Each row of Z is roughly a mix of the hidden directions of one of a few groups; some rows fit no group.
Z (113 x 11):
[[  5 -23  -4 -24 -26  41  30 -32   6  19  -2]
 [-18 -16  32 -18 -28 -39  12  -8   2 -22 -30]
 [-62  -4 -10 -35   0  21  13   6  -1   0  -4]
 [-18 -14  53 -18 -22 -13  24   0   7  13 -27]
 [ 36  14  20  26   3  19 -15   5  -4 -48  19]
 [-25 -48  -8  -6 -18 -24 -10 -36   4 -19 -10]
 [ -8  27 -42  14  11  44  10  14  20  14  13]
 [  0  39 -36  20  27  21   3  15   8  23  26]
 [  2 -45 -26   0   5  33  11  26 -14  29 -16]
 [  9   7 -21   7 -11  16  12  -3 -67 -10  -6]
 [ 22 -45 -13  -9  -4 -37  -4   2  -8 -40  -4]
 [-31  23 -47  -4   0  -6  26  31 -17  14   2]
 [ 48  16  22  12  13 -41  -1  -3   5 -27   4]
 [-20 -19  11 -31   5  -8   4 -24  44  38   2]
 [ 12 -15  13 -17 -12 -28   9   5 -51 -35 -11]
 [ -7  41 -28  37   8  31 -10  27   2  -2   5]
 [-20  15 -35   0  10  51  -4  33  -5  -2  13]
 [ 13 -16 -12  15  37  35 -16 -23   9  32  23]
 [-22 -33  15 -48 -27   2  20 -17   5  18  -6]
 [-18  36 -26  10  33   3 -12   9  12  42  10]
 [ -4  -6 -50  20   8  32  -7 -15   7  19  34]
 [  3  -6   8 -25   5 -14  48  41   5 -28  -9]
 [-25 -20 -38  -4  -1  23  -9 -25  21  41   4]
 [-14 -17 -40  10   6  22 -31 -38 -11  19  19]
 [-58  -8   5 -35 -11 -21   4   3  -9   3 -21]
 [-15 -27  23 -23 -16 -44   3 -38  -1  13  -7]
 [ -7 -33  17  -8  -9  17   1  11 -11  61  -7]
 [-11  17  -9  -8   5  42  26   6  32  42  -1]
 [-42 -26 -31 -14   9  17  14  13   5  36  14]
 [ 31   8  -3  17   6 -22  -5 -11 -29 -55   6]
 [-10 -43  41 -26  -8  15 -19 -20  -5 -17 -11]
 [-50 -29 -10 -15 -31  -2  -9 -15 -16  14 -22]
 [ 24 -28 -16 -23  14  22   5 -24  23   0  43]
 [ 25  39 -19  40  33   5 -10  13  11  11  11]
 [-34 -13 -31 -27  -3  28  13   4  11  41  -3]
 [ 16   2  47  12 -20 -29 -23 -16  19 -24 -15]
 [ -1 -26   3  -8   3 -24 -39 -50  -5  17  15]
 [  8  55   9   6  -5   6  19  36  19   6  22]
 [-16 -40  39 -37 -21   1  -6 -15  -9 -13 -13]
 [  0   8 -22  24 -24 -15   8  28  36 -42  -6]
 [-15 -15  42 -24 -15  -6  34  -8  20   7 -34]
 [-34 -22 -11 -20 -20  11   1 -26 -24  36 -26]
 [-56  12   1 -40 -16  15  16   7   8  -8   2]
 [-24  21  10 -10  24  -9  33  36  37   6 -16]
 [ 25  27  24   7  24 -38  14   7  39  -4   1]
 [-26 -15 -42  -1  -8  44  -4  -7 -20  26   2]
 [-36  -8 -18 -18  -8  28  30  13  14  37  17]
 [ 26 -25 -12  16  11  59  -8  14  -6 -15   4]
 [ 11   0 -22   1  29  38  -1  41  11 -10  32]
 [ 36   0 -12  26  15  45 -21  -5  27  14  11]
 [-30 -35 -13 -37 -11  38  16   4  -2  19  -7]
 [-26  11 -24  21 -10  54 -10  18 -20  12  -6]
 [ -2  -3   0   2  -5  12  13  -9 -41 -58 -18]
 [ 34  39  40   4   7 -33 -18   1  10  -1   4]
 [ -1   9   2  -2  27  56 -20  -7  16  11  33]
 [ -5 -27  38 -29 -13 -35  14 -13 -22 -22  -7]
 [ 23 -21  -8  12   1  -8 -26  -8 -51 -36  -2]
 [-26  32  26   6   0  18  -7  -9  18  52   0]
 [-24 -14  30   5 -27 -34  16 -21 -33   4 -21]
 [ 48  17  -5  43   6  11 -25   0   9 -16  18]
 [  4  21 -10  19 -41  49   9   9 -19   2  16]
 [ 33   4  -1   9  12  14  -3 -35  21  28  43]
 [-11 -31  12 -19 -32 -29  -5 -34 -25  -9 -23]
 [-10  14  52 -20  -6 -39  17   1  -2   4 -24]
 [ 16  28 -25  39  25  -5  -1 -21  31  18  17]
 [-42  12 -24 -28   0  -1  18  37 -18  19 -12]
 [-33  18  16  -7 -26 -40   1 -20   8 -38   0]
 [ 10  -6 -28 -23  27 -28  18  13 -46  14   8]
 [ 42  12  33  14   7 -25 -13 -22  36  -9   3]
 [ 26  24  37  12   1 -40   3 -13  15   1 -33]
 [ -7   8  59 -16  -7 -41 -11  -7  -3   7  -2]
 [ 17 -43   4 -11 -13 -26 -20 -46   4 -12  -8]
 [-13 -13 -45  -8  16  15   4  13  22  39  28]
 [ 27 -10  26 -27 -15  -8  43  15   0 -31 -17]
 [-32 -15 -30  -2  22  -6 -12 -25  -9  44  21]
 [-14  15 -22  18  18  34 -36 -12  30  21  18]
 [ 15  36  -7  17  27  -2 -33  13 -30   8  32]
 [ 17  17   7  11 -20   5  31  28  14 -46 -23]
 [-28 -15  28 -34 -16 -20  12   7 -34   2 -29]
 [ 31  19 -24  31  23  40   4  24  -1  -7  13]
 [-21 -30  -1   7  -4 -49 -23  -8 -30  -1 -23]
 [-18  28  -1 -16   4  44  47   4 -14 -13   0]
 [-29  -6  28 -34 -19 -19  38 -17  13 -21  -5]
 [-51   0 -15 -18  -7  13  16  19 -33  25 -11]
 [  1 -21  13   2  -7 -27   2  13 -35 -53 -16]
 [-18   2  34 -11 -11 -17   4 -27  43  26 -24]
 [ -3   9  -6   5   8 -13   6 -37  50  38   4]
 [-31 -13 -47   4  -8  42  -2  -4 -11  21   5]
 [  1  -2  20 -25  11 -21   7  37 -45  -2 -28]
 [-34 -15  -7 -31  -5  11  35   3   4  24 -39]
 [-24   0  -2  -8 -19  31  12 -31 -22  41 -24]
 [ 22  51  27  10   9  -9   0  37 -13  -7  12]
 [-16 -31   2  -3 -15  -6 -39 -35  34  19   8]
 [-24 -48 -24 -17 -25 -15  -5 -19 -13  24  -9]
 [-42 -35  -5 -22 -21  -6   5 -27 -23 -22  14]
 [-21   1  39 -21 -17 -47  13   1 -18  -8 -20]
 [-18  19  65 -16 -11  -8   1  -8   3  19  -7]
 [ 11  44  36  14  18   4   5  37  -6   4 -22]
 [-16   2  -1   2  22 -25  -3  60 -24   5  16]
 [ -1 -23 -28   9   3  11 -37 -10  19  -3  50]
 [-12 -14 -17 -22 -11  48  21  33 -21 -18   4]
 [-28 -18 -32   2   2  44  17  16   2  33  -3]
 [  5 -10  26  18  -3 -49 -10 -10  -6 -29 -36]
 [ -2 -11 -30  15  -2  45 -19 -23  30  17  22]
 [-22  -8  49 -35 -17  -2  18  14 -15 -15 -19]
 [ 18  39  -1  32  24  21 -13   7  25  20  25]
 [ 26  19  20  27  10 -13 -16  33  16 -41  10]
 [-23 -32  13  -7 -21 -39 -24  -9 -13  -8 -36]
 [ 12 -33 -39 -20   5 -15  36   3  10 -30 -13]
 [-26 -44  -3 -35  -9  30  16 -16   7  18  -9]
 [-20   4  54 -26   4  -3  21   9 -26  24  -9]
 [-44   9 -35 -19   2  25  25  28 -12   3   4]
 [ -2  18  -5  10   0 -67  -3  -4  -5  26 -10]]
One row of each group comes first, with its name. Which group is each row after those in?
[-46  -5 -22  -9   2  42   1  23   4  26  12]
X
[ 11 -51 -48   5 -22   0  -4   1   8  -8   9]
F
[ 40 -26  13 -10 -26  26  29  16  -6 -24 -14]
G

[-37  26  -7 -12  10  11  11  47  -6 -13 -29]
G
[-20 -33  24 -33 -27 -31  11  -9 -17  -7 -23]
G
[ -5  10 -42  13  21   8   5  43  31  16  13]
F
[ 12   6  17  -3   8 -58  11  25  -2 -27 -22]
X
[ -1  40 -41  27 -16 -11  17  23   7 -24   2]
G
[ 24   8 -15  45  16  29 -35   7   6 -23   6]
G
[-26 -14 -10  -8  -5  46 -17 -18   7  34  28]
X
[-35 -44 -30 -19   3   7  12  -1  14  32   9]
F
[-25 -32 -27 -15   0   6   6 -12  35  41   9]
F
[-12  12  46 -14   8   3 -12  -9  32  26  36]
X
[-16 -31 -59  17  -6  22  -1   3  -1  14 -11]
G
